[11 7 16 12 16 16 16 6 13]
[8 3 16 8 15 15 17 2 10]
[0 -11 26 3 23 25 30 -11 9]
[27 33 3 25 6 5 -2 28 20]
[25 29 5 23 8 6 1 23 19]
[-6 -19 25 -3 20 22 30 -17 4]
[-12 -16 -9 -12 -10 -10 -10 -19 -11]
=>
[-12 -16 -9 -12 -10 -10 -10 -19 -11]
[-6 -19 25 -3 20 22 30 -17 4]
[25 29 5 23 8 6 1 23 19]
[27 33 3 25 6 5 -2 28 20]
[0 -11 26 3 23 25 30 -11 9]
[8 3 16 8 15 15 17 2 10]
[11 7 16 12 16 16 16 6 13]

[7 1 -36 29 -16]
[-32 -13 -28 -6 -9]
=>
[-32 -13 -28 -6 -9]
[7 1 -36 29 -16]

[6 -2 -14 11 -24 1 28 18 -5]
[-4 20 -15 -1 -2 18 28 2 3]
=>
[-4 20 -15 -1 -2 18 28 2 3]
[6 -2 -14 11 -24 1 28 18 -5]

[-6 -13 10 -38 7]
[-8 -14 15 -38 6]
[19 -1 7 -38 11]
[-1 8 5 -38 15]
[22 -10 8 -38 7]
[-9 -14 14 -38 6]
[-8 -15 15 -38 4]
[-8 8 0 -38 11]
=>
[-8 8 0 -38 11]
[-8 -15 15 -38 4]
[-9 -14 14 -38 6]
[22 -10 8 -38 7]
[-1 8 5 -38 15]
[19 -1 7 -38 11]
[-8 -14 15 -38 6]
[-6 -13 10 -38 7]

[-35 -9 5 4]
[-24 2 -1 -15]
[-21 0 -6 16]
[-22 -8 4 -4]
[-1 -1 -1 4]
[4 29 -8 -9]
[21 -9 21 -10]
[-14 -3 1 3]
[-24 -1 0 -14]
[12 -9 4 4]
[12 -8 11 -8]
[-2 -5 -6 14]
=>
[-2 -5 -6 14]
[12 -8 11 -8]
[12 -9 4 4]
[-24 -1 0 -14]
[-14 -3 1 3]
[21 -9 21 -10]
[4 29 -8 -9]
[-1 -1 -1 4]
[-22 -8 4 -4]
[-21 0 -6 16]
[-24 2 -1 -15]
[-35 -9 5 4]

[1 0 2 0 -12 -10 3 0 1]
[-7 1 4 -3 -12 4 4 2 1]
[-7 -1 0 1 11 8 -1 0 -2]
[-7 1 2 -5 -1 10 2 2 1]
[7 -1 -8 4 12 -31 -5 -6 -1]
[-9 7 -7 -2 -19 17 -2 1 3]
[-16 0 -2 0 11 19 -1 -1 0]
[2 -2 3 -1 11 14 3 -1 1]
=>
[2 -2 3 -1 11 14 3 -1 1]
[-16 0 -2 0 11 19 -1 -1 0]
[-9 7 -7 -2 -19 17 -2 1 3]
[7 -1 -8 4 12 -31 -5 -6 -1]
[-7 1 2 -5 -1 10 2 2 1]
[-7 -1 0 1 11 8 -1 0 -2]
[-7 1 4 -3 -12 4 4 2 1]
[1 0 2 0 -12 -10 3 0 1]
---
[15 15 -5]
[15 15 -6]
[11 -12 -16]
[15 18 -10]
[16 29 -2]
=>
[15 15]
[15 15]

[-26 -16]
[16 -11]
[27 -18]
[-33 -24]
=>
[-26 -16]
[16 -11]

[33 5 22 11 -15]
[-8 24 -7 -21 16]
=>
[33 5]
[-8 24]

[21 -13 3]
[11 5 12]
[17 12 19]
[-37 -5 -8]
=>
[21 -13]
[11 5]

[3 0 3 31 36]
[0 4 8 12 -1]
[0 4 -3 8 -1]
[0 0 5 20 15]
=>
[3 0]
[0 4]

[-4 -20 -3]
[-3 13 29]
[-4 10 4]
[-7 4 -12]
=>
[-4 -20]
[-3 13]

[-4 -10 5 1 -4]
[6 -10 5 -27 -6]
=>
[-4 -10]
[6 -10]
---
[-19 11 4]
[-5 0 8]
[-33 24 24]
=>
[0 8]
[24 24]

[-4 3 17 -4]
[-37 16 30 -24]
[-7 0 21 -3]
[-5 -1 19 -1]
[-7 7 11 -9]
=>
[16 30]
[0 21]

[8 8 2 2 4]
[2 -2 -2 2 -7]
[15 -18 -18 17 -2]
[24 -22 -15 30 5]
=>
[-2 -2]
[-18 -18]

[1 8 -5 35]
[2 8 13 11]
[4 9 16 7]
[4 10 8 21]
[4 9 17 5]
=>
[8 13]
[9 16]

[-1 38 10]
[20 7 -33]
[11 21 -14]
[28 28 -17]
[2 6 -14]
=>
[7 -33]
[21 -14]

[19 -24 24]
[21 -25 28]
[17 -23 23]
=>
[-25 28]
[-23 23]

[11 -3 32]
[15 -11 6]
[19 -21 4]
[12 -32 3]
[12 3 27]
=>
[-11 6]
[-21 4]

[10 -11 -1 11]
[-3 -1 -34 0]
[-16 16 -1 -13]
[20 0 0 17]
=>
[-1 -34]
[16 -1]

[21 9 -12 12]
[13 28 -6 5]
[-26 -12 22 -21]
[20 13 -16 16]
[11 -9 -9 10]
=>
[28 -6]
[-12 22]
